[[-0.59  0.19  0.26 -1.02 -1.52 -2.52  1.38  1.01  1.33 -1.19  1.90]
 [-0.73  1.76  1.90 -1.11  0.03 -0.71 -1.46 -0.16 -1.27  0.70  0.79]
 [-0.92  0.99  1.11  0.27  1.01  1.56  1.30  1.11  1.16 -1.07 -1.31]
 [-2.14  4.56  4.91 -1.52  0.55 -0.16 -0.14  1.25 -0.11 -0.35  0.21]
 [ 0.96 -2.41 -2.66  0.94 -0.50 -0.04  1.46  0.06  1.29 -0.75 -0.17]
 [-0.19  0.24  0.22  1.37  2.07  4.35  0.51  0.30  0.42 -0.30 -3.19]
 [-0.74  0.47  0.61 -0.96 -1.14 -1.94  1.41  1.11  1.31 -1.18  1.49]
 [ 0.53  0.56  0.46 -0.31  0.42  0.06 -4.50 -2.06 -3.91  2.84  0.26]]
|
[[ 1.90  0.79 -1.31  0.21 -0.17 -3.19  1.49  0.26]
 [-1.19  0.70 -1.07 -0.35 -0.75 -0.30 -1.18  2.84]
 [ 1.33 -1.27  1.16 -0.11  1.29  0.42  1.31 -3.91]
 [ 1.01 -0.16  1.11  1.25  0.06  0.30  1.11 -2.06]
 [ 1.38 -1.46  1.30 -0.14  1.46  0.51  1.41 -4.50]
 [-2.52 -0.71  1.56 -0.16 -0.04  4.35 -1.94  0.06]
 [-1.52  0.03  1.01  0.55 -0.50  2.07 -1.14  0.42]
 [-1.02 -1.11  0.27 -1.52  0.94  1.37 -0.96 -0.31]
 [ 0.26  1.90  1.11  4.91 -2.66  0.22  0.61  0.46]
 [ 0.19  1.76  0.99  4.56 -2.41  0.24  0.47  0.56]
 [-0.59 -0.73 -0.92 -2.14  0.96 -0.19 -0.74  0.53]]

[[-1.06  4.40 -4.99  2.15  3.90 -3.65]
 [-0.91  0.36 -1.91 -3.90 -2.01 -4.78]
 [ 0.35 -0.20 -0.47  0.72  0.23  1.49]]
|
[[-3.65 -4.78  1.49]
 [ 3.90 -2.01  0.23]
 [ 2.15 -3.90  0.72]
 [-4.99 -1.91 -0.47]
 [ 4.40  0.36 -0.20]
 [-1.06 -0.91  0.35]]

[[-1.69 -0.02  0.28  1.16  0.31]
 [-1.69  2.70  0.28  1.16 -3.87]
 [-1.69 -4.86  0.28  1.09 -3.87]
 [-1.69 -0.02  0.28  1.16  3.66]
 [-1.69  3.56  0.28  1.16 -3.87]
 [-0.68 -4.89 -1.57  1.16 -0.88]]
|
[[ 0.31 -3.87 -3.87  3.66 -3.87 -0.88]
 [ 1.16  1.16  1.09  1.16  1.16  1.16]
 [ 0.28  0.28  0.28  0.28  0.28 -1.57]
 [-0.02  2.70 -4.86 -0.02  3.56 -4.89]
 [-1.69 -1.69 -1.69 -1.69 -1.69 -0.68]]

[[ 3.21  2.82  0.54]
 [ 0.22 -3.07 -1.90]
 [ 1.88  3.06 -2.74]
 [ 3.84 -0.20 -6.50]
 [-0.34  3.07  3.23]]
|
[[ 0.54 -1.90 -2.74 -6.50  3.23]
 [ 2.82 -3.07  3.06 -0.20  3.07]
 [ 3.21  0.22  1.88  3.84 -0.34]]

[[-2.60  4.59 -3.75  0.13  2.15 -1.69  1.48]
 [ 1.39  3.52  0.77  4.39  0.28  0.23  4.00]
 [ 0.04  3.66  0.67  0.17  5.80 -2.38 -0.58]
 [ 4.26 -2.79  1.91 -3.75  2.03  1.91  0.48]
 [-2.43  2.23 -1.11 -1.04 -1.52  5.98 -0.57]]
|
[[ 1.48  4.00 -0.58  0.48 -0.57]
 [-1.69  0.23 -2.38  1.91  5.98]
 [ 2.15  0.28  5.80  2.03 -1.52]
 [ 0.13  4.39  0.17 -3.75 -1.04]
 [-3.75  0.77  0.67  1.91 -1.11]
 [ 4.59  3.52  3.66 -2.79  2.23]
 [-2.60  1.39  0.04  4.26 -2.43]]

[[ 0.31 -0.11  0.06  0.51 -0.67 -0.95  0.57  0.79  0.69 -0.74  1.07 -0.80
   0.77]
 [ 0.42 -0.96  0.07 -0.59 -0.83 -0.25 -2.43 -0.67 -0.13 -0.63 -0.48  0.82
  -0.72]
 [ 0.61 -0.20  0.04 -1.34  0.66 -1.24  1.84  0.37 -3.56  0.20  0.06 -1.21
   4.79]
 [-0.68  0.75  0.11 -1.14  2.05 -0.07  2.30  0.67 -2.66  0.79 -0.75  0.17
  -2.25]
 [ 0.02  0.63 -0.19 -0.74 -1.96  0.02  1.17 -0.40 -1.22  0.31  0.62 -1.37
   0.28]]
|
[[ 0.77 -0.72  4.79 -2.25  0.28]
 [-0.80  0.82 -1.21  0.17 -1.37]
 [ 1.07 -0.48  0.06 -0.75  0.62]
 [-0.74 -0.63  0.20  0.79  0.31]
 [ 0.69 -0.13 -3.56 -2.66 -1.22]
 [ 0.79 -0.67  0.37  0.67 -0.40]
 [ 0.57 -2.43  1.84  2.30  1.17]
 [-0.95 -0.25 -1.24 -0.07  0.02]
 [-0.67 -0.83  0.66  2.05 -1.96]
 [ 0.51 -0.59 -1.34 -1.14 -0.74]
 [ 0.06  0.07  0.04  0.11 -0.19]
 [-0.11 -0.96 -0.20  0.75  0.63]
 [ 0.31  0.42  0.61 -0.68  0.02]]

[[ 0.17  0.37  0.41  0.62  0.99  0.33 -0.28  1.56  1.64  1.16 -0.80  0.27
  -1.15 -2.74  0.35]
 [ 0.02  1.13  0.58 -0.66 -1.60 -1.67 -0.16  1.13  0.32  1.25  2.24 -4.01
  -2.34 -0.61  0.33]
 [-0.80  0.54 -1.09  0.39  1.25  0.81 -0.47 -0.11  1.50  0.30 -4.55  1.17
   1.34 -0.17  0.62]
 [ 0.03  1.07 -0.49 -1.00 -1.34  0.59  0.11 -1.43  0.38 -0.83  0.83 -1.51
  -0.49 -1.35  0.31]
 [-0.04  0.26  0.41 -1.67 -0.12 -0.34  0.38 -0.11  0.79  0.01  1.56  5.52
  -0.33 -1.77 -0.60]
 [ 0.02 -0.09  0.35  2.91 -1.22 -1.84  0.08  0.93  0.19  0.37  0.30  2.23
   0.65  0.88 -0.14]]
|
[[ 0.35  0.33  0.62  0.31 -0.60 -0.14]
 [-2.74 -0.61 -0.17 -1.35 -1.77  0.88]
 [-1.15 -2.34  1.34 -0.49 -0.33  0.65]
 [ 0.27 -4.01  1.17 -1.51  5.52  2.23]
 [-0.80  2.24 -4.55  0.83  1.56  0.30]
 [ 1.16  1.25  0.30 -0.83  0.01  0.37]
 [ 1.64  0.32  1.50  0.38  0.79  0.19]
 [ 1.56  1.13 -0.11 -1.43 -0.11  0.93]
 [-0.28 -0.16 -0.47  0.11  0.38  0.08]
 [ 0.33 -1.67  0.81  0.59 -0.34 -1.84]
 [ 0.99 -1.60  1.25 -1.34 -0.12 -1.22]
 [ 0.62 -0.66  0.39 -1.00 -1.67  2.91]
 [ 0.41  0.58 -1.09 -0.49  0.41  0.35]
 [ 0.37  1.13  0.54  1.07  0.26 -0.09]
 [ 0.17  0.02 -0.80  0.03 -0.04  0.02]]

[[-0.21  2.34  1.72 -0.79 -4.75  5.27 -1.64 -0.88  5.86 -1.17 -0.90  1.51
   2.82 -3.59 -1.56]
 [-0.34  0.84  0.68 -0.63 -3.77 -0.50  4.33  0.88 -0.66  3.82  1.92 -0.18
  -5.95 -1.54 -2.95]
 [-1.40  0.71  1.74 -1.09 -4.25  1.28  1.99  1.37 -1.08  1.61  2.07  0.28
  -4.51 -1.35 -1.48]]
|
[[-1.56 -2.95 -1.48]
 [-3.59 -1.54 -1.35]
 [ 2.82 -5.95 -4.51]
 [ 1.51 -0.18  0.28]
 [-0.90  1.92  2.07]
 [-1.17  3.82  1.61]
 [ 5.86 -0.66 -1.08]
 [-0.88  0.88  1.37]
 [-1.64  4.33  1.99]
 [ 5.27 -0.50  1.28]
 [-4.75 -3.77 -4.25]
 [-0.79 -0.63 -1.09]
 [ 1.72  0.68  1.74]
 [ 2.34  0.84  0.71]
 [-0.21 -0.34 -1.40]]
